In the rows, 128 means zero.
Rotation paths and how fast each direction turns (degrees each step)
Each turn is a multiple of 5 degrees from 10 to 175, or 0.
Each row of a path follows its step; steps can be skipped.
Path 1:
step 0: [122 122 114 140 128 134 131 126 128 118 128 120 136 125 122 126 127 120
 132 122 123 124 126 133 131 122 124 138 131 132 132 130 132 126 126 129
 130 131 123 124 129]
step 2: [123 125 122 123 126 127 129 136 130 130 139 142 129 131 135 121 132 125
 117 122 128 135 134 128 134 128 124 129 123 130 118 128 124 120 132 127
 134 123 130 132 131]
step 4: [123 122 123 132 129 126 132 124 123 125 131 124 135 123 129 137 134 134
 133 134 119 127 133 134 122 127 127 128 131 125 123 127 125 133 131 144
 136 130 119 121 129]
step 6: [124 125 127 124 128 119 128 122 121 131 127 140 126 122 127 122 129 123
 119 131 135 137 127 131 127 130 127 134 128 127 123 119 138 131 123 124
 125 124 133 123 141]
step 9: [114 120 121 131 129 130 124 116 124 125 127 128 133 142 131 131 137 130
 122 131 128 126 124 125 120 127 122 122 124 134 129 129 123 131 128 130
 130 124 130 125 136]
step 10: [119 132 136 140 123 128 132 136 125 126 132 139 126 122 135 129 123 127
 130 134 126 132 128 128 124 135 129 134 125 129 127 118 131 133 132 122
 123 130 141 130 130]
step 13: [123 118 121 132 130 128 129 123 120 121 131 129 136 128 136 121 127 126
 128 127 128 137 125 122 128 121 131 128 122 128 135 127 136 134 128 134
 137 121 136 135 119]
step 15: [124 132 133 129 125 121 124 135 122 126 139 133 127 122 129 126 128 133
 121 136 129 122 136 134 125 117 134 129 142 134 120 123 124 129 134 126
 127 128 127 131 127]
Speeds:
[129 128 128 126 130 126 128 129 124 131 126 129 129 126 127 128 127 130
 126 130 130 130 128 131 129 126 128 128 128 128 131 127 128 131 130 130
 130 126 129 127 127] | 155
Path 2:
step 1: [128 128 125 128 131 122 136 131 128 130 134 127 129 131 115 129 131 132
 133 134 131 121 135 124 127 126 129 136 130 122 131 132 128 117 123 122
 126 120 130 129 130]
step 3: [134 131 128 133 132 127 135 130 125 132 131 138 128 131 118 133 133 128
 133 126 126 126 128 127 134 127 129 123 127 130 127 130 132 130 118 116
 129 119 129 136 129]
step 5: [131 134 131 126 123 128 133 132 132 128 137 130 123 134 123 126 128 138
 124 131 130 130 133 126 130 122 131 131 126 122 130 126 125 129 118 122
 128 115 129 131 132]
step 7: [131 129 132 131 126 129 132 130 124 133 137 135 131 135 124 127 128 135
 127 128 117 123 125 134 138 129 123 126 128 129 126 128 127 132 126 129
 121 118 132 135 131]
step 9: [126 127 138 123 133 128 127 127 135 124 135 131 123 129 127 126 129 141
 130 132 121 130 126 129 131 126 128 128 126 129 125 129 125 124 122 129
 131 117 139 125 134]
step 12: [133 133 135 131 131 132 126 128 122 139 135 131 128 128 119 125 129 134
 124 132 127 119 133 130 131 120 132 130 126 125 126 122 132 127 131 117
 129 124 130 130 131]
step 14: [127 132 129 132 127 133 129 130 132 126 134 134 132 132 126 120 131 127
 129 138 122 122 128 121 136 126 131 125 128 126 120 127 126 132 125 122
 133 117 131 124 133]
step 15: [124 132 128 132 133 133 132 136 126 128 138 122 130 125 125 124 129 139
 127 131 126 127 124 128 139 133 128 132 133 128 136 127 131 124 120 123
 127 133 128 126 123]
Speeds:
[130 127 127 130 128 127 129 126 127 129 126 127 132 132 130 128 128 125
 127 129 127 126 126 127 132 132 128 130 128 130 127 128 129 130 126 127
 126 128 128 127 128] | 100
Path 3:
step 0: [137 123 128 126 129 128 124 128 135 125 127 131 133 125 128 133 129 138
 128 129 128 124 127 126 142 129 119 131 134 126 127 126 144 126 135 133
 122 131 127 134 124]
step 1: [125 130 133 129 132 129 120 122 133 122 116 137 123 127 127 125 122 131
 130 127 131 126 130 135 134 138 132 131 136 132 122 127 135 118 129 121
 128 124 130 127 125]
step 2: [131 132 131 134 126 117 120 126 130 123 123 134 130 131 119 127 128 128
 132 124 138 126 135 118 125 130 134 125 132 133 133 128 135 128 125 127
 123 125 117 128 128]
step 4: [132 124 130 119 124 126 133 132 125 117 129 137 124 132 119 125 129 132
 131 128 128 117 130 132 129 124 128 135 134 126 130 126 134 123 134 132
 127 120 134 135 136]
step 6: [135 131 130 126 127 127 114 132 135 123 124 130 130 124 125 133 129 131
 126 133 131 134 136 116 123 124 131 133 136 130 132 130 130 124 123 131
 139 129 136 134 129]
step 10: [135 128 127 119 131 126 122 125 130 122 131 129 131 128 133 124 128 136
 142 121 132 133 135 132 123 136 125 133 130 125 132 132 129 119 124 129
 131 130 138 131 123]
step 11: [130 129 128 126 126 126 120 128 129 124 129 125 119 118 123 127 133 129
 135 126 127 135 128 122 120 132 129 126 130 121 133 131 134 123 128 121
 113 125 133 119 126]
step 12: [129 127 139 118 124 123 121 126 128 123 121 123 126 126 129 126 134 125
 130 124 126 122 130 117 130 125 131 128 121 117 132 124 128 130 133 121
 129 130 131 128 117]
Speeds:
[128 130 130 131 128 126 126 127 130 130 126 125 126 127 127 130 125 128
 127 129 128 128 132 127 129 129 130 129 126 127 128 125 130 131 126 126
 128 126 130 126 126] | 70
[127 126 126 131 129 128 125 129 128 129 130 129 129 129 128 131 129 127
 131 131 128 128 127 125 129 125 130 125 128 124 126 127 127 127 126 127
 125 128 127 130 127] | 120
[126 126 124 129 130 129 129 127 131 127 129 129 126 129 126 128 127 127
 128 127 126 128 130 132 128 128 127 130 129 125 128 125 129 125 128 129
 126 126 131 126 129] | 110
Path 4:
step 1: [123 124 123 128 129 131 129 125 122 122 119 117 132 135 130 130 130 119
 129 121 123 130 121 126 122 135 125 127 124 139 127 121 124 135 126 122
 122 123 128 135 123]
step 3: [141 131 131 124 129 118 125 124 119 123 132 125 129 137 129 129 134 123
 136 122 128 128 130 134 124 131 122 133 115 131 127 118 131 134 127 129
 126 125 125 124 125]
step 6: [131 135 127 127 133 134 128 130 128 129 122 127 128 141 136 124 141 123
 129 128 128 128 131 131 135 130 124 126 131 144 126 119 132 131 126 128
 124 128 126 126 120]
step 7: [129 130 131 130 134 131 133 129 131 130 119 140 130 125 124 131 132 119
 124 133 132 121 127 134 123 121 127 131 131 135 125 122 118 124 129 133
 115 121 123 126 132]
step 8: [134 132 129 131 130 124 133 120 126 120 127 136 127 133 140 132 129 125
 126 132 126 126 127 136 128 139 126 128 127 134 123 127 136 130 123 129
 121 125 127 115 136]
step 9: [121 125 126 132 131 139 129 126 126 122 124 134 135 131 131 135 129 121
 125 122 124 119 127 122 124 134 121 126 130 140 131 120 128 131 137 124
 118 125 132 128 127]
step 14: [132 125 124 126 135 127 127 133 129 128 128 121 141 139 124 126 138 121
 127 127 128 129 123 120 130 132 128 130 128 144 126 123 129 135 128 125
 122 131 125 130 123]
step 15: [139 132 127 127 132 124 132 128 135 133 119 135 130 127 129 128 130 118
 122 129 129 129 130 126 129 126 132 130 127 131 117 120 117 129 124 135
 124 119 126 136 121]
Speeds:
[128 125 126 127 132 128 127 130 127 128 126 128 131 127 129 127 127 127
 126 131 128 129 126 130 130 131 130 129 127 126 130 131 129 131 126 128
 128 127 128 128 130] | 115
[128 128 128 130 129 126 128 125 128 127 127 130 126 125 127 128 127 126
 129 128 129 129 127 127 128 126 131 126 131 127 128 129 125 128 127 132
 131 125 127 125 129] | 135
[130 128 128 128 129 128 131 127 126 125 132 132 130 129 129 129 128 131
 129 129 126 128 127 127 124 125 128 127 128 126 129 130 130 130 131 128
 126 128 127 127 128] | 80
[128 125 128 130 128 130 127 128 131 128 124 128 128 130 129 129 128 128
 128 128 127 127 127 131 126 125 130 128 129 127 126 127 127 129 132 126
 131 127 127 132 128] | 135
Path 5:
step 0: [133 122 127 129 126 126 134 112 129 129 127 131 124 122 137 129 118 120
 123 137 124 135 131 121 132 133 137 126 128 134 127 135 128 138 124 126
 129 134 124 119 123]
step 3: [135 115 129 120 134 131 133 122 129 137 127 136 126 117 126 133 132 128
 125 131 123 130 129 132 128 120 138 126 123 133 130 129 120 130 122 121
 128 136 122 116 131]
step 4: [127 129 131 128 132 123 143 131 125 122 123 127 136 127 121 132 129 124
 125 133 118 132 126 124 129 132 131 130 130 122 124 132 122 113 125 126
 132 133 117 121 118]
step 5: [122 127 133 126 130 126 142 122 133 121 124 143 127 129 126 134 115 123
 127 140 129 122 126 130 120 129 131 133 124 120 132 133 130 127 131 132
 130 126 131 134 135]
step 6: [129 118 126 139 123 129 134 121 128 136 139 142 121 128 124 133 124 130
 128 135 127 130 131 131 128 122 123 131 128 134 131 130 117 128 118 121
 132 134 128 127 129]
step 7: [123 121 125 134 137 125 134 135 122 126 129 128 131 123 125 137 126 126
 117 129 129 127 124 125 135 130 132 129 130 130 138 132 116 130 132 129
 129 132 118 130 111]
step 9: [132 122 134 123 124 136 129 125 128 134 129 144 121 131 120 127 127 128
 124 135 127 128 127 130 130 124 117 130 127 129 117 135 120 124 134 126
 140 130 118 123 128]
step 15: [131 122 132 134 128 138 135 121 116 127 132 133 131 140 129 136 124 125
 134 131 133 129 125 131 130 132 129 130 135 118 123 131 126 122 139 127
 129 121 125 120 126]
Speeds:
[125 130 130 125 127 123 128 128 127 130 129 126 132 128 128 131 129 128
 127 127 127 128 128 127 127 131 129 129 129 127 130 130 127 128 127 129
 128 128 129 127 125] | 110
[128 127 127 130 126 128 126 126 128 127 131 128 129 131 127 129 125 129
 128 126 131 127 127 130 125 127 130 129 128 129 132 127 129 126 130 126
 129 129 130 127 126] | 80
[128 130 129 126 126 128 127 125 127 127 128 127 128 128 128 127 128 126
 126 130 128 125 129 129 130 124 126 129 128 128 129 130 128 125 128 127
 131 125 128 133 131] | 100
Path 6:
step 0: [124 125 134 131 136 123 125 129 132 133 133 122 134 131 126 132 122 133
 126 138 126 123 133 138 125 132 135 123 128 120 127 126 121 119 127 132
 128 127 131 133 117]
step 2: [131 118 130 128 135 122 134 127 119 124 122 132 126 131 130 126 125 132
 124 132 121 127 133 126 123 123 126 126 132 124 129 117 131 120 122 133
 128 129 118 129 139]
step 3: [126 130 126 129 128 127 115 125 139 135 125 121 128 129 135 124 123 130
 128 128 128 126 132 130 123 127 132 129 134 119 126 130 137 124 127 128
 115 132 118 127 129]
step 4: [128 127 129 125 127 126 128 127 115 134 123 122 131 126 133 120 118 126
 126 139 132 124 128 129 134 136 120 124 122 123 126 126 121 130 135 130
 118 126 130 130 130]
step 8: [128 119 125 119 120 123 117 131 130 134 126 125 130 132 130 135 129 127
 125 129 128 124 124 127 134 127 126 126 119 113 123 129 135 131 129 129
 131 127 123 137 127]
step 9: [120 127 123 122 127 129 125 129 124 132 124 124 134 127 122 132 119 124
 128 128 132 133 139 123 133 129 118 129 132 134 124 128 127 125 131 116
 125 122 132 137 136]
step 10: [125 117 135 121 129 141 130 127 121 127 126 129 135 138 132 136 125 128
 129 123 126 127 125 132 136 129 125 128 133 133 122 123 133 128 123 129
 127 137 127 121 128]
step 12: [126 117 135 124 127 125 128 133 127 129 133 119 126 136 130 134 122 121
 132 132 121 137 133 124 129 127 130 120 124 132 130 135 120 130 134 125
 125 126 127 133 124]
Speeds:
[130 128 128 129 129 129 128 126 127 126 129 130 128 130 131 129 127 128
 128 131 129 132 130 130 131 126 128 130 126 130 128 129 127 130 132 128
 125 127 129 125 130] | 130
